<3>: [10  9 20 23 19 39 13]
<29>: [  8 -49  42  23   3  68  19]
<62>: [  16   39   22    2   21 -106   18]
<88>: [ -65   20 -120  -58   43 -116  -98]
<140>: [ -45   31  -91  -52   21 -106  -67]
at: [ -91  -52   21 -106  -67]
<140>, 2
at: [19 39]
<3>, 4
chg <140>: [ -45   32  -91  -52   21 -106  -67]
1, [31]
key -> tag
[8] -> q_960
[20] -> q_698
[39] -> q_234
[40] -> q_232
[68] -> q_151
[9] -> q_708
key <3> 5: 
q_234
[ -45   31  -91  -52   21 -106  -67]
<140>
at: [-120  -58]
<88>, 2
[  16   39   22    2   21 -106   18]
<62>

<82>: [  9 -75 -12   3  73  13   1  14  75  -9 -75  26 -36  25 -48  34 -72]
<115>: [ 80 -64 -84 -31 -17 -18  -5  23  34  53 -36  77 -52  14 -19 -31 -35]
<41>: [ 31 -20 -99  23  44 -49   3  47 -11  51 -20  85 -61  -6 -14 -18  12]
<48>: [ 94 -59 -16 -67 -81  -3 -27   2  37  45 -26  23  22  29 -29 -66  13]
<102>: [ 80 -64 -84 -31 -17 -18  -5  23  34  53 -36  77 -93  27 -49 -59 -23]
Table of tags by key:
[-32] -> q_948
[4] -> q_574
[3] -> q_488
[1] -> q_604
[-31] -> q_673
[2] -> q_269
key <82> 3: 
q_488
chg <102>: [ 80 -64 -84 -31 -17 -18  -5  23  34  53 -36  77 -93  27 -49 -59 -22]
16, [-23]

<55>: [-20  89  -3 -94  43]
<56>: [ 101   17  -31  -45 -108]
<141>: [ 31  16  66 -63  37]
<143>: [ -20  -46   51  -99 -102]
<144>: [-19  70  -8  18 -96]
<153>: [ 96 110  64 -55 -26]
<49>: [  9 -61  20  75  82]
chg <141>: [ 32  16  66 -63  37]
0, [31]
chg <153>: [ 96 111  64 -55 -26]
1, [110]
at: [70 -8 18]
<144>, 1
at: [ 16  66 -63  37]
<141>, 1
chg <55>: [-19  89  -3 -94  43]
0, [-20]
chg <141>: [ 31  16  66 -62  37]
3, [-63]

<101>: [ 38 -32 -34 -19]
<59>: [ 38 -32 -34 -64]
<127>: [ 38 -13 -34 -64]
<4>: [ 38 -32 -34 -45]
chg <59>: [ 38 -32 -34 -63]
3, [-64]
tags:
[-19] -> q_475
[-64] -> q_324
key <59> 3: 
q_324
chg <101>: [ 38 -31 -34 -19]
1, [-32]
[ 38 -32 -34 -64]
<59>
[ 38 -13 -34 -64]
<127>
chg <59>: [ 38 -32 -34 -65]
3, [-64]

<66>: [ 58 -59  83  56]
<57>: [-29  -3  82  50]
<70>: [-29  -3  82   1]
tags:
[82] -> q_530
[83] -> q_972
[-4] -> q_561
[84] -> q_686
[-3] -> q_997
key <57> 2: 
q_530
[-29  -3  82   1]
<70>

<7>: [-46 -61 -59  11   1 -65]
<27>: [-18  69  96  -1   9 -27]
<40>: [ 13   1 -29 -23  -1  74]
chg <27>: [-18  69  96   0   9 -27]
3, [-1]
at: [11  1]
<7>, 3
Table of tags by key:
[-61] -> q_656
[-58] -> q_925
[-29] -> q_137
[-30] -> q_833
[96] -> q_903
[-59] -> q_399
[-62] -> q_846
[97] -> q_861
key <7> 2: 
q_399
chg <7>: [-46 -61 -60  11   1 -65]
2, [-59]
[-18  69  96  -1   9 -27]
<27>
chg <27>: [-18  70  96  -1   9 -27]
1, [69]

<77>: [-14  28 -15   1 -45 -23   7]
<93>: [  2 -12 -11 -24 -23 -23  25]
<87>: [ 33 -29 -18   3 -50 -23  33]
<160>: [-10 -24  30  33  37 -23  28]
<45>: [-24  30 -29 -18 -94 -23  41]
<78>: [ 11 -20  20  15  55 -23 -18]
<72>: [-10 -24  30  33  37 -23  41]
<174>: [-20  17   0   3 -50 -23  33]
chg <87>: [ 33 -29 -18   3 -50 -23  32]
6, [33]
at: [ 30 -29 -18]
<45>, 1

<170>: [-21 -46   4  26   1 -23   7  43 -15  23  25  19 -11   2  14 -36  -9  15
  27  38 -23  21  45   5 -51  -9 -23  32 -23   1 -12   4 -29  34 -34  80]
<73>: [-17 -35 -20  44  15 -24  42  81 -36  62  43 -32 -25 -26   1 -35  19   7
 -24  38 -27  -7  42 -11 -49  14 -36  22 -38 -23 -16  15 -28  30 -13  81]
<133>: [ 16 -47  -2  31   2 -27  16  54 -20  33  30  10 -14  -5  11 -39  -4  16
  18  41 -26  22 -36  19  43 -27  41 -15  42  35  17 -20  25 -25   0 -74]
<90>: [-13   1  -2  31   2 -27  16  54 -20  33  30  10 -14  -5  11 -39  -4  16
  18  41 -26  22 -36  19  43 -27  41 -15  42  44  16 -20  25 -25   0 -74]
<81>: [-21 -46   4  26   1 -23   7  43 -15  23  25  19 -11   2  14 -36  -9  15
  27  38 -23  21  45   5 -42  28 -42  13 -43 -37 -16  21 -24  24   2  73]
<137>: [  7  43 -15  23  25  19 -11   4 -15  23  25  19 -11   2  14 -36  -9  15
   3  38 -23  21  45   5 -51  -9 -23  32 -23   1 -12   4 -29  34 -34  80]
<32>: [-13   1 -18   4  28  28  29   9 -11  24   4 -66  -9 -19 -21  32  36 -26
 -73 -28  10  21 -37  18  43 -26  41 -15  43  34  16 -19  25 -26   1 -75]
<92>: [-19  59 -16   8  32  27  31  15 -12  29   9 -65 -11 -17 -19  28  37 -27
 -71 -24   6 -59 -29 -30  30  46 -13 -34 -14 -44   0  16  16 -24  53 -39]
at: [-15  43  34  16 -19]
<32>, 27
Table of tags by key:
[-23] -> q_942
[-14] -> q_156
[-15] -> q_924
[-30] -> q_416
key <92> 28: 
q_156
[-21 -46   4  26   1 -23   7  43 -15  23  25  19 -11   2  14 -36  -9  15
  27  38 -23  21  45   5 -42  28 -42  13 -43 -37 -16  21 -24  24   2  73]
<81>
[-17 -35 -20  44  15 -24  42  81 -36  62  43 -32 -25 -26   1 -35  19   7
 -24  38 -27  -7  42 -11 -49  14 -36  22 -38 -23 -16  15 -28  30 -13  81]
<73>

<79>: [  -7  120   83  113   17   21  -13   29   73   -4  -28  -14   40  -59
  -75   46   23   42   35   14  -17  -90  -72  -16   -7  -46  -34  -39
  -86 -104  -63  -69   12   79   15   79   87   27   33   82   41  -65
   13  -40   60  -53  -17   12    1   15 -115  -33]
<39>: [-34  71  64  94  15  27   4  -1  21  18 -20 -45   1 -54 -56  -7  41  47
  12  32   0 -90 -76 -21  -9 -39 -22 -53 -76 -94 -97 -89  13  78   5  44
  79  41  14  57  40 -48  31 -10  59 -34  10  18 -28  22 -74 -56]
<121>: [ -65   -7   20   46    0   23   23  -43  -48   37  -15  -69  -43  -38
  -16  -72   59   43  -19   49   16  -57  -63  -26   -4  -25   -1  -62
  -63   12  -69 -104  -86   79   15   -3   60   49  -12    6   27  -24
   40   30   51  -12   47   11  -55   29  -13  -74]
chg <79>: [  -7  120   83  113   17   21  -13   29   73   -4  -28  -14   40  -59
  -75   46   23   42   35   14  -17  -90  -72  -16   -7  -46  -34  -39
  -86 -104  -63  -69   12   79   15   79   87   27   33   82   41  -65
   13  -40   60  -53  -17   12    1   15 -116  -33]
50, [-115]
at: [ -86 -104  -63  -69   12   79   15]
<79>, 28
tags:
[15] -> q_534
[31] -> q_877
[14] -> q_204
[48] -> q_377
[32] -> q_102
[49] -> q_611
key <39> 19: 
q_102
[-34  71  64  94  15  27   4  -1  21  18 -20 -45   1 -54 -56  -7  41  47
  12  32   0 -90 -76 -21  -9 -39 -22 -53 -76 -94 -97 -89  13  78   5  44
  79  41  14  57  40 -48  31 -10  59 -34  10  18 -28  22 -74 -56]
<39>
[ -65   -7   20   46    0   23   23  -43  -48   37  -15  -69  -43  -38
  -16  -72   59   43  -19   49   16  -57  -63  -26   -4  -25   -1  -62
  -63   12  -69 -104  -86   79   15   -3   60   49  -12    6   27  -24
   40   30   51  -12   47   11  -55   29  -13  -74]
<121>

<67>: [-23 -67   3 -36  -5 -38  -6  12  52   4  44 -33 -56   2 -32 -21   9  37
 -96 -13 -31   6   3 -60  23  14 -15 -33 -40 -12 -67  34  23  49 -42  21
 -84 -38]
<50>: [ 10 -22  55 -63 -44 -31  -4  12   2  -8  38 -14   8  17 -54 -19   6 -16
 -32  30 -22  47  -4 -87 -15  35  29   0 -12 -10  48 -55 -58  27 -30  16
 -70  69]
<15>: [ 10 -22  55 -63 -44 -31  -4  12   2  -8  38 -14   8  17 -54 -19   6 -16
 -32  30 -22  47  -4 -34 -15  35  29   0 -12 -10  48 -55 -58  27 -30  16
 -70  69]
<113>: [ 11  26  38 -20 -70  10 -50  25  -1  32  -2  -1  38  19 -37  18  11 -16
  53  54  32  34  15 -19  -4  11  37  14 -39 -28  64 -62 -20 -10 -60  33
 -70  69]
<118>: [-23 -67   3 -36  -5 -38  -6  12  52   4  44 -33 -56   2 -32 -21   9  37
 -96 -13 -31   6   3   9  59 -17   9 -11 -98  18  34 -67  23 -11 -91  44
 -52  53]
[ 10 -22  55 -63 -44 -31  -4  12   2  -8  38 -14   8  17 -54 -19   6 -16
 -32  30 -22  47  -4 -87 -15  35  29   0 -12 -10  48 -55 -58  27 -30  16
 -70  69]
<50>
at: [ 34 -67  23]
<118>, 30

<104>: [ -86   57  -69  106   78   54  -19  -19  -78 -119]
<9>: [ 29 -59   7  40 -53 -70  77  13 -52 -12]
<119>: [ -1 -23 -28  39 -30   7   4   5 -46  58]
Table of tags by key:
[7] -> q_535
[-27] -> q_996
[-28] -> q_212
[-70] -> q_7
[-69] -> q_697
[8] -> q_721
key <119> 5: 
q_535
[ -1 -23 -28  39 -30   7   4   5 -46  58]
<119>
chg <9>: [ 29 -59   7  40 -53 -70  77  14 -52 -12]
7, [13]

<152>: [ 22   3  -3  31  44 -83  13]
<110>: [-46  -6  -6 -20 -37  66 -21]
<148>: [ 50  13  22 -25 -19 -76   8]
<69>: [ 58  18  37 -78 -76 -44  -1]
<167>: [-25   0   9 -53 -72  62 -23]
<172>: [-20  -9 -32  81  99 -65  12]
<86>: [-37  -6  -6 -20 -37  66 -21]
<100>: [-82 -20 -46  76  78  34  -8]
tags:
[-26] -> q_889
[50] -> q_200
[-25] -> q_587
[-72] -> q_774
key <167> 0: 
q_587
[ 22   3  -3  31  44 -83  13]
<152>
[ 58  18  37 -78 -76 -44  -1]
<69>

<30>: [ 10  65  40  43  57   7  13  26  -3  37   5 -43   4]
<123>: [-35  86  65  42 -26 -14  13 102  -3  37   5 -43   4]
<24>: [ 65  40  43  10   7  57  42  55  22   2 -27 -65 -27]
chg <123>: [-35  86  65  42 -26 -14  13 102  -3  36   5 -43   4]
9, [37]
tags:
[40] -> q_36
[5] -> q_161
[66] -> q_852
[65] -> q_616
[64] -> q_277
[86] -> q_388
key <30> 1: 
q_616
[ 10  65  40  43  57   7  13  26  -3  37   5 -43   4]
<30>
chg <123>: [-35  86  65  42 -26 -14  13 102  -4  37   5 -43   4]
8, [-3]
[ 65  40  43  10   7  57  42  55  22   2 -27 -65 -27]
<24>
at: [65 40 43 10  7 57]
<24>, 0
[-35  86  65  42 -26 -14  13 102  -3  37   5 -43   4]
<123>

<122>: [-44 -33  20  -2  44  21  55  38  93  42 -78 -41   6 -68 -18  -8  16 -52
  19  34 -33   2 -24  -3  81]
<96>: [ 79  48  40  13  15 -13 -51 -25  21 -18 111 -10  -2  47 -11 -30 -25  45
  11 -55 -13 -19  61 -29 -69]
<5>: [   9   34   -1   50  -20  -36  -79  -24 -107  -80    4  -10  -61   37
   35   37  -32  -15  -18  -44   10   52  -11  -28  -30]
<18>: [ 29  52  68  33 104   7 -27  32  13 -47  -5 -74 -40 -48 -35  51 -20  22
  71 -35  35 -18  10 -18 -17]
<10>: [   9   34   -1   50  -20  -36  -79  -24 -107  -80    4  -34  -61   37
   35   37   13  -15  -18  -44   10   52  -11  -28  -30]
<145>: [ -67  -40    0    4   25   14   50   35   44   26 -107  -25  -11  -55
  -10   45  -30  -13   61   -2   11  -19   47    5   85]
<34>: [-33 -33  25  -5  44  20  56  38 110  49 -63 -44  13 -61 -20 -19  15 -48
  19  31 -37  -7 -14  -6  77]
<17>: [  6  47  45  35  89   4 -33  31 -43 -64 -30 -59 -51 -47 -22  78 -17  22
  64 -25  56  -4 -12  -6 -19]
tags:
[50] -> q_498
[33] -> q_688
[13] -> q_103
[-2] -> q_267
[55] -> q_603
[-5] -> q_452
[4] -> q_598
key <122> 3: 
q_267
at: [-10  -2  47 -11 -30 -25  45  11 -55 -13 -19  61]
<96>, 11

<129>: [ -3  11 -28   9 -81  37  16 -28   8 -95  40  63 -10 -19  -6 -39 -32  67
 -47 -55   3 -59 -59  92   8  28  58]
<61>: [-11  15 -13  14 -76  35  14 -50   9 -72  32  60  -1 -19 -18 -29 -37  57
 -45 -51  21 -44 -75  88   0  35  69]
<149>: [  0   8 -30 -17 -26  15   8   8  -4 -51  38  19 -15  19   9 -22 -28  27
 -24 -29 -27 -55   2  35  11   6  11]
<37>: [  1   7 -27 -14 -29  17   8  10  -1 -55  37  25 -13  10   7 -25 -54 -34
 -24  26 -37 -25   0  42  12   5   8]
<91>: [  2   9 -32  -2 -55  27  14   2   6 -87  42  45 -21  -4   5 -35 -27  52
 -45 -48 -10 -64 -28  72   8   4  31]
<155>: [-13   8  -2   7 -70  37  11 -61  15 -52  24  52   8 -23 -19 -25 -39  51
 -36 -36  35 -21 -78  75   4  36  74]
<26>: [ -4   7 -28 -13 -38  14  13   7  -4 -55  33  19 -14  15   5 -25 -24  26
 -25 -37 -34 -54  -3  41  12   3   9]
<181>: [  7   5 -34  -3 -46  21  10   2  -3 -78  41  38 -18   5   5 -34 -16  46
 -36 -40 -19 -65 -17  62  15   6  23]
<97>: [  5   3 -26   6 -76  35  15 -13   2 -98  38  54 -16  -6   1 -38 -32  65
 -43 -50  -8 -62 -44  88  10  19  41]
<84>: [  3   0 -26 -12 -34  20  18   6   0 -60  34  26 -17  11   4 -26 -23  34
 -25 -36 -26 -53  -5  48  12   9  15]
<156>: [  3   8 -30 -11 -45  21  11  10   2 -74  36  33 -20  10   3 -26 -29  32
 -30 -40 -22 -59  -9  52   9   5  18]
at: [-25 -24  26 -25 -37 -34 -54]
<26>, 15
chg <61>: [-11  15 -13  14 -76  35  15 -50   9 -72  32  60  -1 -19 -18 -29 -37  57
 -45 -51  21 -44 -75  88   0  35  69]
6, [14]
chg <91>: [  2   9 -32  -2 -56  27  14   2   6 -87  42  45 -21  -4   5 -35 -27  52
 -45 -48 -10 -64 -28  72   8   4  31]
4, [-55]
Table of tags by key:
[-72] -> q_408
[2] -> q_782
[0] -> q_507
[9] -> q_396
[1] -> q_322
[-1] -> q_372
[10] -> q_938
[-3] -> q_859
key <61> 8: 
q_396
chg <181>: [  7   5 -34  -3 -46  21  10   1  -3 -78  41  38 -18   5   5 -34 -16  46
 -36 -40 -19 -65 -17  62  15   6  23]
7, [2]

<8>: [ 15  90 -63  55]
<114>: [ 15   9 -42  59]
<68>: [ 90  90 -63  46]
chg <8>: [ 16  90 -63  55]
0, [15]
chg <8>: [ 15  90 -64  55]
2, [-63]
chg <68>: [ 90  91 -63  46]
1, [90]
[ 90  90 -63  46]
<68>

<60>: [ -4 -12  33  21  -6 -20  27]
<28>: [-25  -4  27  33  21 -20  -6]
<109>: [-10 -96 -63  55  40  36 -88]
tags:
[40] -> q_193
[22] -> q_31
[20] -> q_718
[21] -> q_276
[-6] -> q_236
key <28> 4: 
q_276
at: [ -4 -12  33  21]
<60>, 0
[ -4 -12  33  21  -6 -20  27]
<60>
at: [ 27  33  21 -20  -6]
<28>, 2
chg <28>: [-25  -4  27  33  21 -20  -5]
6, [-6]

<6>: [ 25  75  73   2 -10  29  17 -39 -17  69  11  52  55  53 101 -10 -39  84
   5 -19  16  29  29   6  56 -55  54 -20 -96  79   2 -16 -46 -14 -39  -5
  43 -84  36  20  39  45 -41  65   5]
<12>: [ 33  76  78   7 -14  27   8 -38 -18  70   8  45  55  54 114 -10 -48  84
  -5 -16  14  25  21   5  59 -59  60 -17 -95  78   8 -29 -47   2 -66  -5
  33 -93  28  23  40  39 -33  57   4]
<46>: [ 34  75  79   7 -14  27   7 -38 -18  69   8  45  56  54 115 -10 -48  84
  -6 -16  14  25  21   5  60 -60  61 -17 -94  79   9 -29 -48   5 -67  -5
  33 -94  26  22  39  39 -32  56   4]
<43>: [-15  62  30 -17   8  28  17 -31 -24  53   6  64  53  65  53 -10 -10  56
  12 -24  13  33  56  -8  52 -19  19 -27 -93  71 -32  26 -43 -63  32  -7
  59 -64  48  14  40  71 -62  67  10]
<21>: [ 19  75  69  -1  -7  29  19 -38 -17  67  11  54  55  53  93 -11 -34  83
   8 -21  16  30  33   6  55 -50  49 -21 -96  78  -2  -8 -45 -23 -26  -4
  48 -79  40  19  39  49 -46  67   6]
Table of tags by key:
[-24] -> q_303
[-18] -> q_661
[79] -> q_168
[-17] -> q_392
key <46> 8: 
q_661
chg <43>: [-15  62  30 -17   8  28  17 -31 -24  53   6  64  53  65  53 -10 -10  57
  12 -24  13  33  56  -8  52 -19  19 -27 -93  71 -32  26 -43 -63  32  -7
  59 -64  48  14  40  71 -62  67  10]
17, [56]

